The rows below come in pairs that one turn or mirror swaps. Which row does each named row swap with?
zed: [ -2   0   4 -10  -9  12   3  -2 -14   6   9   0  -1 -15 -15 -12  10  -8
   7  -6  14  -8  -5]
Lobon: [ -2   2 -14 -20  -1   6  -9   8 -25 -12  -8  -7  -3  -8   3  -5   4  12
   3   8  -2  14  11]
Kedaz: [  6   8  13 -12  -6   5  -4   7 -12  15  15  -3   5  -9   6   1  12   1
 -10  -9   8   5  -1]
Sinag: [-11  -2  13   1   2 -13   1  13  -9 -12   8   6   6 -10   5  -2  11  -4
  -8   2   3   6  -6]
Ragob: [-11  -2   5   5  -5   3  -1  24 -16   4 -15  11 -12   2  -3  -7  -3  20
   8  -5  -3  -1   5]
goli: [ -2 -15  20  -1   4   1   1  26 -12   0  -5  -7  -2 -12  -4   9  -5  -4
   3  11   8   3  -2]
Kud: [ -6  -5  -6   1  11   1 -11  11  -9   7 -21  16  -4  -6 -14  -6  16   0
  10  -6  11   6   0]
pega: [-10   4  10   8  -7   5 -10   9  -6 -10  -6   5 -13 -12  -6   5  -6  23
   1  -2  -2   2  16]
tep: [-14  -3   5   3   1 -11   0   7  -9   1  11  -1   3  -4  10  -7   5  10
 -11   8  10 -11  -2]
mupa: [ -8   0   4   5   1   9  10   2   2  -2  -3  12  -5  -7  -4  -2 -10  12
   3  -2 -10  -5  -7]
befu: [  0  -5 -20  -4  -4   5  -7   8 -23   1  10   9   0  -7  -1   7  -3   8
   0  14  21   0   2]
luvo: [ -2  -7  27   3  -3   2 -10   7 -13  12 -10  -3   5 -13 -18  -9   6  -2
  -6   8   6   1  -3]
gafes: [-20   4 -12  -3  -4   9 -11 -10  -5  -3  -6   7  -3  -8 -16  -2  -7  12
   6  10  12   7   9]
mabem: [  0   3   2   7   1  -3  -4  24  -5  12   1  -9 -16  -7   9   7  -4   0
   8   5   4   2  12]
napez: [ -4   0 -28  -9   5   5  -6   9 -10   0  -6  -1  -1   9   0  -2  -7   3
   1   9   3   3   4]
relom: [  1  -7   3   7   5   3   1   0 -18   1  -6  -8  14  -9 -11  -4  16   3
   8   3   7  11 -14]
teniv: [ -4  -7  12  -7  -5   3  -6  15  -7   1  -2  13   7 -10  -2   5  16  -7
  -4  11  23  12  -6]
zosi: [ -5  -6 -19   5 -23  -2  -7   6  -6  10  -3  -8   1  -8  -3   4  -5   4
   2  11   6   1   4]
dogo: [  0  15   7 -13   8   6  -2   1 -13  12  11  -5   3  -2   6   5  -7  -2
 -11   7  -4  -2  -4]
Vuta: [ -3  -3 -14 -12 -15   6  -6  -3 -27  13  -8  20  -2  -2   2   3  -4   2
  -1  -5   4   3   6]
togi: [ -4   3  -8  -9 -17   4  -4   1 -23   1  -9   8  -1 -27  -1  19  -1   0
  -1  -3   0   4   5]
Non: [ -7   0  24 -10   9  -1  -3  11 -18  -1 -12  -7  -3   0   2   6   1  11
   7  20   3   1   2]
pepi: [ -5  -7   9 -17   7  -9  -1  -1 -16   7 -12 -13   5  -1  -5  -6   1   4
  -3  -6  11  20   9]
bag: [ -2  -1   2 -11   3  17  -8  17 -18  -6  -2 -13   6  -3  -3  14   6   2
   6   2 -14   7  -3]
mab: [  2  -5   8  -2  15   7 -15  13 -24   0   2  -6  -8  -6  10  -7  -5 -13
   7  -1   4  11   3]
sado: [  0   2  15 -23   8  10 -11 -15 -15   3   1   2   0  -3   0  10   0   3
  -1   7  15   3   9]
teg: [ -3  12 -12   3  -1   9  -9 -11 -13   6 -12   3   6   0  -9  -4   1  15
   0 -10   2  13   6]
zeso: [ -5  -3  -2   1 -13  23 -15   6  -1  -8  -5  -3   3   2  -8   4   3   3
   1  17  -2   8   5]
batop: [ -2   6   8  -2  -7   2  -7  13 -42   4  -5  -6  -1  -7   3 -13   5   2
   0   9   1   1   1]
dova: [  5  -6  -7  -5  22   1  -5  -3  -8   8  13  -2   1 -13  -1 -10  -3   7
  -1   5  -1   0   6]
pago: [ -5   2   6  10  -3   6  -7  15  -7  11 -10   6   6  -1 -10  -1  18   0
   3  10  11  17 -12]
vil: [-10  -4  21  -3 -10  -6 -10   2  -9   5   1  -8   2 -13  -1 -18  -8   0
   5   9   0  -2  -5]
riki: [-10   1   1 -16   9  -1  -4  10   5  12 -11  14  -2 -24  -2  11  12   2
   1   3  -6   2   3]
Ribor: [ -8   5   5 -26   5   9  -4  10   1  -2   6   0  -6  -6  -2  -9  -7   6
   5  19  10  -2   4]
duku: [ -4   4   5  -6 -14  -2 -11 -15 -13  14 -15  -2  -2  -7  -5   6   6  -2
  11   3  17  10  11]
Vabu: [ -3  11  15 -19   1   1  -4   0 -26   3 -13   3 -16 -13  -5   4   0   4
  11   0   7 -10   9]
Voseb: [ 10 -11  13 -15   2   8  -3   3 -16  12   6   8  -2  -7 -10  12  -5 -12
  -3   6  11  10  11]
pimit: [-13  -7  -1  -5   6  -6  -7   6  -5  11 -14  20 -12   1  -5  11  -1  -7
  -2  -3  10  13  -1]
pud: [ -5  -9   7  -4  -4  18   5  14 -16   5 -12  -1   9 -13 -16  -4  -9   8
   8  -9  -4  -3  -8]
Kup: [-10   1   3 -14  -3 -10  -1  21   2  12 -12  10  16 -19  -8  -3   2  12
  -1   2   6   1   7]
tigaf: [ -4  -6   1  -2   7  10 -13  -4 -17   8   0  16  12  -5  12   4  -5  15
 -13  -3  -1  -5   4]
zis: [  0   2   5 -23  -5   9  -7  -1 -14  -8  10  -5  -1 -16 -13 -17   7  -1
  -1   2   6  -3   8]
fofa: [ -8 -17  11 -10  10  -3 -19  -5  -5   5  -6  11   5 -13 -12   4   0   4
  -3   0  -7   9  13]
bitu: [ -5   4  11  -5   2  -9   6   1 -19  14   8  11  -4  -4 -10 -10  -8   1
  -6  -9   3  13  11]
Buz: [ -2  12   0  -2  -9  22 -19   8  -9  -5   5  12  12  -1   3  -4  -3  -3
   9   8   6   1   2]
zirum: [ -6  13   1   4   2   3 -10   3  -1  15  -4  10 -12 -14  -1   3  14  11
  16  -9   7  -2   4]
tun: [ -5   4   0 -17  -8  -2   0   6 -13  -2   1   8  -1  -9  -1  10  20  13
   6 -16   4   5  14]
Bos: [-13   1   4  -1   8  -3   2  11 -12   1  -6  13  -7 -11 -17  -2   4  19
  19   2  20   1  -4]
Mida: [ -4  -1  -9 -15  -2  16 -16  16 -17   3 -17  -9 -17   5  -5   0   2   7
   3  10   7   0   4]
Nobed: [  5  -9  -7  -3 -12  15  -6  -1 -19   6 -12   8   6 -19  -1   1  14  11
 -13   4   3  -8   0]
Zese: [ -3   7 -12 -17   9   5  -9   3  -3  19   4   2  -5 -10  -3 -11  -7   4
   0  19   1   0   5]
toduf: [-11 -14  -2   0 -16  -4 -12  10 -14 -14   2   5  -6 -11   1  -4  -6  -1
  14   5  -5  -1  12]
Saku: [ -3  -2 -15  11   5  -1  -9  21 -17  10 -13   3  -2 -22  -1  -6  -5   1
   3  -3  -8   2   0]
lebo: [-10   3 -13   4   5   7  -4  28 -13   5  -5   7  -5 -23  -2  13  12   5
   0   3   9   5   0]
zofo: [  1  -8   9   6 -13  -6  -1  14 -18  -2   0   4  -5   4  -3  14  -9  -2
 -12   4  11   5  12]
koso: [ -7  -8   4   1   7  -5  -5  11 -10  -7  -5  20  -7 -13  -7  -3   3  -1
   6  -8   2  26   8]

zis is swapped with Sinag
luvo is swapped with dogo
zofo is swapped with Vabu
zed is swapped with tep
napez is swapped with Kud
koso is swapped with Lobon
Buz is swapped with Kup
zeso is swapped with riki
pago is swapped with Zese

